In the rows, zero is written as 128.
Rotation paths and how fast each direction turns (deg/step):
Each turn is a multiple of 5 degrees from 10 to 175, or 0.
Each row of a path follows its step; steps can be skipped.
Rotation 1:
step 5: [121 128 119 129 130 134 135 133 121 137 134 137 133 126 137 130 128 124
 133 131 127 129 124 125 132 128 131 129 132 125 123 121 129 122 128 138
 132 126 123 131 126 128 127 125 122 127 119 128 117 131 129 114 118 119
 127 130 122 130 124 131 129 132 121 125 126 116 125 129 130 128 117 120]
step 6: [124 133 133 124 120 128 124 123 134 127 128 128 126 124 141 130 134 126
 130 124 128 137 132 126 134 129 135 123 130 132 122 126 129 127 133 137
 124 133 115 121 134 137 126 122 132 129 130 127 122 130 139 131 125 131
 134 131 131 143 121 124 130 128 125 129 124 124 119 130 132 126 131 116]
step 11: [120 133 129 125 131 130 128 124 136 135 131 127 136 127 134 134 133 125
 132 116 131 137 129 121 135 127 132 133 129 131 136 122 129 129 133 144
 133 138 127 129 128 127 126 115 132 126 132 127 127 123 136 119 122 130
 127 135 127 136 128 119 124 123 124 127 122 124 128 133 128 129 123 123]
step 16: [122 125 132 136 131 126 130 125 127 132 131 139 138 125 140 132 132 123
 129 126 124 138 126 118 135 134 137 136 123 134 126 120 128 135 130 138
 130 128 129 123 132 129 133 130 136 124 131 137 132 128 133 126 122 124
 123 139 122 133 128 131 132 130 131 130 133 123 123 132 130 134 125 120]
step 19: [134 134 125 127 121 123 123 132 126 132 134 126 134 120 135 126 129 121
 128 117 130 136 133 122 134 130 130 135 132 133 126 124 130 129 132 138
 129 132 129 134 137 121 120 126 124 123 121 131 123 128 139 124 131 128
 131 134 126 131 121 122 137 136 127 127 130 122 136 135 122 124 119 121]
step 24: [124 132 124 129 132 126 128 136 130 126 133 131 138 121 136 127 129 123
 130 121 127 135 125 124 131 127 132 129 134 126 123 117 129 129 127 144
 121 135 117 129 136 128 118 138 125 127 129 137 132 134 133 125 128 127
 129 137 120 128 130 132 128 133 134 124 122 120 126 134 126 124 131 128]
step 28: [125 135 115 133 123 132 136 131 124 127 129 122 129 119 132 133 131 121
 131 129 122 135 134 124 137 129 131 134 135 130 131 122 134 127 122 138
 126 129 119 123 131 116 131 130 136 131 129 123 124 129 128 124 119 129
 123 127 133 130 131 124 128 132 137 134 119 126 128 124 128 123 131 115]
step 33: [125 129 124 136 123 134 139 123 126 134 127 123 124 121 140 124 130 132
 135 127 130 137 124 132 135 126 133 135 128 131 126 128 129 123 134 139
 127 127 119 132 131 122 124 132 131 119 132 131 112 131 132 130 120 127
 128 131 132 135 125 129 125 129 134 129 132 127 130 125 126 128 126 113]
step 42: [118 134 121 125 127 126 128 127 125 126 133 127 128 115 135 134 124 127
 132 127 126 131 132 130 134 122 134 123 128 128 125 120 127 125 130 140
 133 132 125 125 127 129 125 128 132 135 126 122 122 128 143 130 128 129
 131 132 125 139 122 118 129 125 122 129 122 123 122 133 145 125 126 125]
[127 129 127 128 128 130 126 129 128 129 129 128 128 129 128 128 128 128
 127 127 130 126 129 130 128 129 128 126 127 128 128 127 128 128 126 128
 128 128 130 130 131 132 129 127 130 126 126 128 129 128 127 126 130 126
 127 129 127 127 126 129 129 127 128 126 127 128 128 128 128 127 129 126]	70
[126 127 127 128 129 129 129 129 128 128 127 128 130 126 128 125 126 129
 126 130 128 128 128 128 125 127 127 127 127 126 129 127 128 128 127 128
 128 128 129 126 128 126 127 129 128 129 126 126 126 130 129 128 130 127
 129 127 128 128 127 128 128 130 125 127 129 128 127 128 130 126 125 129]	145
[129 128 130 130 128 128 128 127 129 129 128 130 127 130 126 128 129 128
 128 128 128 127 130 125 128 128 128 129 129 128 128 126 129 129 127 129
 127 128 129 129 126 129 127 127 130 129 126 129 128 126 129 127 129 127
 129 128 129 131 129 129 130 126 125 129 129 126 127 130 130 127 126 130]	10
[129 130 128 130 130 128 127 128 127 129 129 129 128 127 125 126 128 131
 130 129 127 127 128 128 127 126 125 129 128 128 126 128 127 128 129 129
 129 127 126 127 131 130 128 125 127 130 128 126 128 128 129 128 127 128
 128 128 130 128 129 128 131 129 130 128 126 128 129 129 127 128 127 127]	80
[128 126 129 130 127 128 126 127 125 129 127 128 129 128 127 126 128 128
 127 127 128 129 128 128 131 128 128 128 129 129 126 128 128 129 127 127
 129 128 129 129 126 127 131 128 128 129 128 127 126 128 131 129 127 126
 125 128 127 129 126 129 128 130 129 129 130 129 129 128 129 128 129 128]	25
